In the rows, zero is written as 128.
Each run below is a few steps of one of 7 hidden systems, one row a step.
seq 1, X, 8 rows:
[[146 134 112 125 100 138 132 161 138 131  78 117  99  88  65 160 206 117
  125 135 147 132]
 [148 142 125 141  97 185 111 160 130 118  84 127 121  61 109 131 168 105
  151 186 124 105]
 [140 111 165 145 115 166 128 136 164 121 114 124 169  81 137 109 142 108
  137 191 110  56]
 [134 105 185 150 127 127 121 123 149 163 143 116 194 105 178 144 126 100
  100 149 149  69]
 [160 136 167 141 112 119 158 129 109 214 156 138 169 123 184 138 102 114
  108 113 141 125]
 [142 151 150 126 116 111 185 144  99 213 139 123 135 141 116  83 113 127
   92  76 115 133]
 [112 144 163 102 124 117 166 132 102 174  74  99  92 120  84  95 131 125
   97  66 136 153]
 [139 142 164  71 153 147 145 132 104 149  46 114  86 114  82 132 151 129
  161 119 138 147]]
seq 2, R (8 x 22):
[[145 145 100 111 142 168  86 173 112 103  98 125 108 103  74 145 180 120
  171 171 138 118]
 [108 123 158 173 129 151 122 149 171 104 124 169 160  83 113  80 144 122
  143 185 114  82]
 [156  86 160 140 113 110 145 109 187 147 140 123 177 119 161 176 155 118
  104 153 144  78]
 [174 147 134 124 118 151 102 150  77 189 134 122 146 105 175 189 133  99
  138 142 167 133]
 [151 170 146 148 101 157 167 153  88 192 133 149 136 106 135  71  99 119
  130 127  95 135]
 [110 113 173 122 109 102 179 112 140 170 106  88 129 127 113  93 122 121
   64  69 121 112]
 [123 127 163  75 147 121 132 100 105 144  57 101  83 127 126 166 132 125
  136  94 163 173]
 [139 157 127  87 172 144 139 160 104 135  95 154  98 140  61  99 149 149
  187 138 111 148]]
seq 3, A, 8 rows:
[[153 121 103 103 137 172  94 130 144  67 111 126 120 116 120 159 153 132
  186 198 113 105]
 [131 106 130 153 149 142  85 140 161  95 169 142 187 119 157 142 134 119
  143 191 130  69]
 [157 103 126 140 132  98 122 104 152 141 187 145 180 152 198 188 115 130
  124 141 149 119]
 [154 141  84 119 124 115 111 130  75 158 191 104 139 173 174 156  90 122
  109  97 134 142]
 [101 149  93 159  91 124 130 121  92 122 165 124 113 139 160  77  69 127
   91  89  98 162]
 [ 96 112 121 114 100 112 164  78 149  92 107  92  88 147 123  87  93 141
   94  84  88 143]
 [ 76 113 149  82 168 130 102 101 120  76  74  90  92 138 101 109 119 132
  130 107 136 134]
 [ 93 131 151 114 192 135 109 123 141  79 101 175 116 133 102 104 127 153
  190 155 129 146]]
seq 4, E (8 x 22):
[[107  95 103  84 140 106 105  83 138  73 117  69 103 167 131 168 123 133
  111  98 139 132]
 [128 146  96  94 159 167  73 129  91  76 119 128 100 138 136 148 113 133
  190 165 126 149]
 [ 93 121 106 160 144 131 114 125 166  55 163 170 142 139 125  82 112 149
  155 167  91 115]
 [ 81  91 114 149 144  81  90 104 164  74 159 116 142 153 140 162 137 131
   91 107 162 123]
 [144 136  75 116 124 132  79 111  92 100 151 126 109 147 183 197 110 125
  148 135 150 172]
 [134 143  67 144 110 163 103 137 111  81 181 123 134 139 147  93  95 130
  141 165  76 107]
 [ 63  93 132 151 117 125  97  95 155  64 137  88 136 123 152  99  98 116
   80 119 120  92]
 [122 102 127  79 152 120 104  71 122  90 119  91 111 166 178 181  94 137
  140 118 139 148]]
seq 5, E:
[[123 152 134 101 200 120 129 156 110 126 119 175 116 158  75 109 140 156
  189 131 131 158]
 [ 92 140 107 177 138  90 131 162 151 112 143 195 119 126  73 103 167 149
  132 117 142 165]
 [133 117  79 164  77  89 133 132 163 114 136 139 105 117 106 183 182 131
   95 108 154 161]
 [178 134  74 133  66 159 110 144 122 123 126 101 113  93 137 189 167 104
  125 160 129 121]
 [152 119 139 147  85 180 123 124 148 119 123 112 150  80 164 119 122 104
  133 190  99  72]
 [123  90 194 123 142 127 134  93 163 139 128 104 181 125 178 130 102 115
  110 145 130  64]
 [132 130 179  96 186 120 117 117  87 179 140 124 160 159 181 142  86 125
  139 113 158 128]
 [124 169 130 128 164 121 140 147  70 170 166 159 129 164 135  73  79 142
  145  99 112 160]]
seq 6, K:
[[144 160 137 157 112 149  98 179  88 178 114 149 133  69 133 156 161  97
  129 142 176 140]
 [164 141 139 156  71 150 178 149 153 167  98 152 127  73 105 110 159 120
  130 153 101 125]
 [151 109 173 114 111 136 148 139 139 178  97  74 153  98 113 142 162 100
   91 123 141  68]
 [135 133 206 127 125 155 135 111 111 178  83 136 140  83 182 137 103 104
  137 143 151 130]
 [169 147 181 108 155 133 186 143 122 201 118 160 152 134 114  91 121 140
  161 137 105 114]
 [ 99 134 186 143 156 100 137 159 112 192 126 130 155 117  98  93 141 115
   88  84 166 112]
 [130 138 169 141 119 101 165 122 130 180  83 173 105 102 124 150 149 133
  131  97 169 192]
 [169 159 131  99 141 143 142 178  94 182  91 131 108 114  65 140 179 126
  155 127 140 137]]
seq 7, M (8 x 22):
[[131  97 160 168 107  81 150 118 176 166 149 139 172 117 152 159 152 120
   78 111 160 109]
 [178 147 121 125  90 147 120 136  84 189 129 109 131 105 177 190 130  98
  120 128 158 141]
 [148 169 105 147  72 171 152 152  88 156 125 119 110  96 123  70 105 113
  120 131  80 131]
 [ 95 113 153 130 101 109 168 118 151 136  97  85 117 116  83  78 137 121
   67  80 111 104]
 [127 119 188  73 155 121 136 109 114 164  60  99 108 121 119 158 143 121
  130 101 170 137]
 [159 165 159 104 168 154 151 159  92 174 104 176 125 127 107 105 128 142
  195 151 120 146]
 [115 136 135 177 138  91 162 167 160 149 152 193 150 128  75  82 162 147
  122 118 125 134]
 [136 107 128 155 100  85 133 130 167 146 118 141 133 105 121 196 189 123
   98 112 182 144]]
seq 8, C, 8 rows:
[[142 128 102 175  62 122 124 162 143 149 136 120 133  82 111 158 182 101
   78 127 152 117]
 [137 133 136 138  72 171 113 103 124 116  77 118  97  61 175 164 125 104
  133 158 134 148]
 [168 117 139  86 127 179 132 110 132 117 109  87 143 121 149 125 115 119
  159 182  86  66]
 [ 94 102 202 129 171 126 120 128 148 136 121 114 181 118 134  87 116 118
  115 141 134  61]
 [126 121 199 114 159  90 176 101 135 188 116 158 145 150 152 128 106 143
  130  93 147 153]
 [170 170 124 111 144 121 149 179  72 212 146 144 132 149 101 124 138 130
  137 101 136 148]
 [115 163 115 169  95 137 146 175 119 142 109 160  99  84  67  73 158 122
  121 123 115 151]
 [139 114 116 115  73 130 160 111 166 114  67 100  84  97  86 155 180 123
  109 120 122 140]]
seq 9, K, 8 rows:
[[160 126 148  95 161 177 115 137 125 122 123 116 158 126 133 116 123 125
  177 195  98  68]
 [ 96 108 176 173 148 118 123 129 158 133 164 152 190 121 157  82 104 124
  108 145 124  79]
 [149 113 140 138 127  73 166 105 149 180 168 156 161 163 169 164 116 143
  110  96 146 151]
 [156 172  97 116 122 130 126 157  49 190 155 116 113 149 131 135 113 118
  117  85 139 171]
 [103 157 114 140  87 143 155 138 105 127  91 121  75 101  85  63 121 125
  108  95  98 165]
 [116 100 148  82 133 121 147 103 163 100  58  84  96 127  73 135 165 134
  119 112 131 112]
 [110 120 167  99 184 154  74 121 119 100  86 129 131 109 142 162 134 121
  175 168 166 119]
 [133 134 139 157 162 140 127 150 154 115 151 206 165 122 125 106 134 149
  190 190 114 117]]
seq 10, M (8 x 22):
[[ 88 133 165 166  96 116 119 117 108 161 113 125 125  90 171 126 107 100
   73  88 169 158]
 [196 133 134  84  90 143 194 105 119 183 105 102 114 136 146 146 114 131
  136 123  93 136]
 [116 162 125 121 147 139 121 185  67 170 130 102 120 129  71  71 133 113
  107  93 127 116]
 [ 93 126 168 142 114 108 172 101 157 130  66 163  88  99 105 105 135 144
  124  99 134 180]
 [181 118 141  80 155 116 159 145 146 164 105 117 140 149  75 167 185 138
  152 134 136 102]
 [107 163 142 167 154 144  84 185  94 146 119 175 128  86 107 115 154 114
  151 146 173 148]
 [146 112 140 170  81 118 181 114 200 129 121 181 140  95 131 124 151 139
  134 162 103 128]
 [154 113 129 134 118 125 108 162 132 165 149  83 171 118 121 169 175  95
   83 130 159  63]]
seq 11, R (8 x 22):
[[181 157 116 122 123 134 171 148 129 162 115 191 108 123 105 141 156 152
  187 154 114 173]
 [120 135 114 163 100 121 136 184 138 145 133 114 135 100  58  98 183 111
   78 113 129  95]
 [107 110 168 154  85 137 133  94 166 112  66 135 108  60 156 153 140 112
  114 142 152 143]
 [199 127 127  72 123 166 150 129 129 146  96  99 129 125 115 161 153 125
  166 167 102  93]
 [103 144 174 140 165 155  91 179  91 160 123 121 162  95 109  85 134 100
  125 143 150  79]
 [130 114 199 144 132 101 186  97 174 167 110 180 157 118 158 120 117 141
  138 131 129 136]
 [179 128 123  97 128  99 152 150 114 194 131 106 134 148 103 186 173 124
  109  94 160 129]
 [112 175 138 155 112 152 113 166  76 159  94 156  93  75 111 102 134 110
  133 119 153 179]]
seq 12, X (8 x 22):
[[122 140 119 144 141 113 157 111 129 126 182 176 143 168 156  78  69 160
  147 124  83 152]
 [ 90 102 112 125 139  66 138 109 150 107 153 104 123 178 102 122 127 146
   73  65 136 137]
 [128 142  87 106 115 118 103 111  89 115 108 114  72 137 143 184 125 129
  133  94 158 201]
 [150 156  67 102 132 160 128 144 106  89 134 141  93 152  97 102 120 150
  183 151  76 151]
 [ 62 108 117 144 154 128  87 127 159  39 128 122 125 129  92  85 133 136
  122 142 120 100]
 [119  91 128 125 132 121  94  80 170  70 121 132 129 128 181 198 129 131
  143 158 154 137]
 [170 138  72 135 136 132 102 146 110 128 205 144 160 163 163 166 121 132
  156 160 118 120]
 [ 90 136  94 189 101 112 126 135 131 107 187 151 138 131 146  72  92 132
   90 112 102 138]]
seq 13, C:
[[180 141  92  96 142 147  86 152  77 152 160 100 143 147 153 192 135 113
  145 145 150 118]
 [ 96 146 131 184 124 156 111 148 134  98 150 180 147  94 141  64 103 128
  146 171 101 119]
 [145  94 133 125  77  97 189  86 180 138 132  95 135 144 142 134 124 133
   77 100 100 110]
 [115 142 143 104 149 144  73 136  57 157 117  79 123 119 158 155 109  96
  112 104 177 131]
 [122 156 137 122 146 156 151 122 116 111 117 174 109 133 128  62  83 154
  188 154  77 157]
 [136 104 115 114 131  94 164 142 162 134 147  89 144 166  67 108 163 136
   83  97 109  79]
 [ 75 132 152 143 149 106  87 131 107 127  97 140 107 107 129 154 139 113
  112  91 199 173]
 [179 148  91 100 124 144 156 116 122 119 124 167  97 149 134 150 121 158
  198 155  93 176]]
seq 14, A:
[[118 147 179 125 178 101 167 151 118 186 136 168 148 154  94  71 119 145
  136  97 125 136]
 [120 137 139 140 136  81 167 159 135 176 117 154 117 134  65 118 172 139
  102  75 156 160]
 [144 155 104 129  96 132 141 157 111 147  80 135  78  96  68 146 182 123
  128 111 147 173]
 [150 147 115 133  85 179 133 159 130 116  79 123 100  70  85 116 171 112
  145 169 105 112]
 [145 108 171 138 104 163 132 128 169 127  90 118 153  70 131 133 157 105
  130 183 122  67]
 [165 112 187 108 145 144 128 125 134 176 115 119 175 111 172 171 129 108
  140 159 158  83]
 [166 148 159 126 156 132 130 154  84 212 167 146 175 140 165 131 104 117
  139 129 143 115]
 [143 152 134 159 104 102 173 149 103 206 171 146 149 138 134  95 110 128
   90  85 121 142]]

Which system made each run below?
seq 15:
[[ 98 122 106 147  69 103 168 103 144 113 123 101  95 128 110  88 116 129
   69  76 100 147]
 [110 111 113  81 117 138 112  87 123  76  76  66  72 133 126 158 123 125
  121 111 133 146]]

R
seq 16:
[[124 159 131 135 160 178  84 168  81 125 148 140 152 115 137  80  98 117
  166 173 108  97]
 [110 100 168 162 132  94 164 109 175 141 166 150 180 145 155  85 100 137
  100 120 107  94]]

R
seq 17, 2 rows:
[[142 130 150 126  89 137 132 102  96 178 127  88 135 114 201 154  88  97
   87 100 144 131]
 [156 159 140  81 127 153 156 117  64 180 111 100 107 147 148 103  77 125
  139 101 101 149]]

R
seq 18, 2 rows:
[[ 97 135 104 190 135 105 125 152 159  97 181 195 149 133 106  84 134 149
  132 141 117 135]
 [113  90  99 156  75  85 145  96 191  91 135 118 120 126 130 165 152 131
   78 103 134 136]]

X
seq 19:
[[109 101 120 164 123 126  88 138 151 101 182 100 182 124 152 125 128 107
   87 150 132  57]
 [135 110 144 131 118 109 128  75 135 137 142 139 139 138 217 185  89 128
  125 122 151 160]]

A
seq 20 (2 x 22):
[[ 85 131 166 133 115 168 114 131 112 117  88  79 121  84 118  60 110 100
   95 131 113  86]
 [118 110 215 106 154 129 167  84 165 138  69 147 135 112 141 112 113 137
  152 141 128 126]]

A
seq 21, 2 rows:
[[100 126 133 145 135 178  83 118 126  70 131 130 142 102 166  96  95 117
  155 188 105  95]
 [149  96 146 121 149 118 136 102 164 122 179 118 189 166 174 130  98 136
  131 154 102  67]]

R
seq 22:
[[150 151  77 109 109 116 155 110  89 136 165 120  97 178 144 118  84 146
  127  86  89 179]
 [ 71 133  99 141 110 126 114 128 113  86 131  85  98 135  96  62 106 123
   81  88 102 128]]

A
seq 23 (2 x 22):
[[181 149  53 147  97 121 131 166 121 136 178 159 126 141 115 168 162 139
  142 139 120 153]
 [114 133  81 192  65 147  94 150 138  89 144 126 125  77 131 131 151 104
   97 153 127 118]]

C
seq 24 (2 x 22):
[[ 83 127 107 146 163 101  96 116 146  64 147 183 112 153 129 129 117 158
  161 131 140 178]
 [140 124  52 133 141 102 104 150 142  82 179 152 124 171  92 158 161 153
  145 135 129 142]]

K
seq 25 (2 x 22):
[[194 142  97  69 143 139 124 140  82 163 139 101 121 165 135 194 137 129
  160 129 134 137]
 [108 163 106 182 114 156  95 178  86 133 174 144 142 100 132  71 107 107
  114 139 116 118]]

A
seq 26, 2 rows:
[[111  88 145 159 106 106 132 122 203 100 106 123 144  96  99 148 188 119
   94 141 148  88]
 [150 119 164 116 131 161  91 128 119 147 102 105 155  87 171 187 144  97
  139 170 170  94]]

M
seq 27 (2 x 22):
[[127 156 158 144 149 138  94 172  63 195 149 127 163 112 155 126 116  97
  114 121 170 116]
 [132 148 152 165  86 117 197 128 144 169 113 185 111 100 125  84 123 139
  122 113 106 170]]

K
seq 28:
[[130 170  99 187  89 132 146 151 111 145 163 189 123 109 142  90 105 133
  134 134 105 174]
 [128 107  97 143  72  99 159 127 157 132 149  77 129 138 101 114 145 120
   55  86 104  99]]

E
